[[139 157 134 136 120 133 138 118 129]
 [141 130 139 136 138 154 119 141 126]
 [153 122 140 134 124 137 116 126 118]
 [150 113 135 123 131 134 124 128 107]
 [148 157 138 136 113 142 136 118 123]
 [158 123 137 141 117 134 116 118 120]
 [137 154 135 131 123 152 138 127 121]
 [134 107 133 127 129 122 120 129 126]
 [133 127 143 122 110 157 140 109 119]]
:
[[133 127 143 122 110 157 140 109 119]
 [134 107 133 127 129 122 120 129 126]
 [137 154 135 131 123 152 138 127 121]
 [139 157 134 136 120 133 138 118 129]
 [141 130 139 136 138 154 119 141 126]
 [148 157 138 136 113 142 136 118 123]
 [150 113 135 123 131 134 124 128 107]
 [153 122 140 134 124 137 116 126 118]
 [158 123 137 141 117 134 116 118 120]]

[[113 126 118 139 131 109]
 [112 119  99 125 106 121]
 [128 129 144 130 129 117]
 [131 124 109 122 124 148]]
:
[[112 119  99 125 106 121]
 [113 126 118 139 131 109]
 [128 129 144 130 129 117]
 [131 124 109 122 124 148]]

[[114 102 136 141 152 137 104 118 102]
 [144 108 143 115 124 135 103 106 118]
 [109 132 112 140 118 142 106 127 150]
 [138 145 131 116 153 141 125 108 104]
 [116 119 138 127 144 104 151 113 114]
 [152 151 136 110 108 146 127 110 138]]
:
[[109 132 112 140 118 142 106 127 150]
 [114 102 136 141 152 137 104 118 102]
 [116 119 138 127 144 104 151 113 114]
 [138 145 131 116 153 141 125 108 104]
 [144 108 143 115 124 135 103 106 118]
 [152 151 136 110 108 146 127 110 138]]

[[131 125 132 126 122 131 138 132 131 127 138]
 [122 138 118 128 138 124 123 115 123 129 119]
 [115 145 102 121 141 117 117  99 122 132 107]
 [126 131 123 125 128 128 129 121 129 129 126]
 [132 123 138 134 128 131 129 139 128 126 133]
 [133 121 141 136 128 131 124 143 128 126 131]
 [125 133 123 128 135 125 127 122 125 128 124]
 [129 126 131 131 127 131 124 132 129 128 127]]
:
[[115 145 102 121 141 117 117  99 122 132 107]
 [122 138 118 128 138 124 123 115 123 129 119]
 [125 133 123 128 135 125 127 122 125 128 124]
 [126 131 123 125 128 128 129 121 129 129 126]
 [129 126 131 131 127 131 124 132 129 128 127]
 [131 125 132 126 122 131 138 132 131 127 138]
 [132 123 138 134 128 131 129 139 128 126 133]
 [133 121 141 136 128 131 124 143 128 126 131]]

[[104 139 110 105 119 136]
 [108 110 110 124 112 131]
 [151 114 120 144 137 133]
 [133 106 137 119 121 150]
 [119 132 152 104 128 126]
 [142 128 121 129 135 137]
 [114 110 117 116 151 114]
 [129 119 148 136 115 139]
 [109 115 110 111 144 103]]
:
[[104 139 110 105 119 136]
 [108 110 110 124 112 131]
 [109 115 110 111 144 103]
 [114 110 117 116 151 114]
 [119 132 152 104 128 126]
 [129 119 148 136 115 139]
 [133 106 137 119 121 150]
 [142 128 121 129 135 137]
 [151 114 120 144 137 133]]

[[139 122 153 137 125 107 127 118 128]
 [116 129 116 122 128 146 128 124 132]
 [126 122 118 127 134 144 130 120 128]
 [115 130 116 122 127 146 128 124 132]
 [110 138 115 120 123 147 127 137 133]]
:
[[110 138 115 120 123 147 127 137 133]
 [115 130 116 122 127 146 128 124 132]
 [116 129 116 122 128 146 128 124 132]
 [126 122 118 127 134 144 130 120 128]
 [139 122 153 137 125 107 127 118 128]]

[[112 114 120 151 114 119 152]
 [132 122 113 135 113 146 110]
 [137 144 146 128 111 122 103]
 [111 139 153 116 149 134 131]
 [147 130 128 133 146 132 140]
 [114 126 134 156 137 140 138]]
:
[[111 139 153 116 149 134 131]
 [112 114 120 151 114 119 152]
 [114 126 134 156 137 140 138]
 [132 122 113 135 113 146 110]
 [137 144 146 128 111 122 103]
 [147 130 128 133 146 132 140]]

[[129 130 140 130 129 131 128]
 [139 142 128 142 140 140 139]
 [147 150 123 150 145 147 144]
 [145 148 118 149 151 145 150]
 [136 138 132 138 137 138 136]
 [132 134 129 134 139 133 138]
 [143 145 138 145 131 144 130]
 [128 130 138 129 130 130 130]
 [140 142 131 142 138 141 137]
 [134 135 139 135 130 136 130]
 [119 119 150 119 119 122 118]]
:
[[119 119 150 119 119 122 118]
 [128 130 138 129 130 130 130]
 [129 130 140 130 129 131 128]
 [132 134 129 134 139 133 138]
 [134 135 139 135 130 136 130]
 [136 138 132 138 137 138 136]
 [139 142 128 142 140 140 139]
 [140 142 131 142 138 141 137]
 [143 145 138 145 131 144 130]
 [145 148 118 149 151 145 150]
 [147 150 123 150 145 147 144]]

[[123 130 123 121 127 129 128 126]
 [128 128 128 128 127 128 125 126]
 [119 129 123 122 127 131 130 125]
 [127 131 125 138 129 130 104 129]
 [125 129 132 129 128 127 130 127]]
:
[[119 129 123 122 127 131 130 125]
 [123 130 123 121 127 129 128 126]
 [125 129 132 129 128 127 130 127]
 [127 131 125 138 129 130 104 129]
 [128 128 128 128 127 128 125 126]]
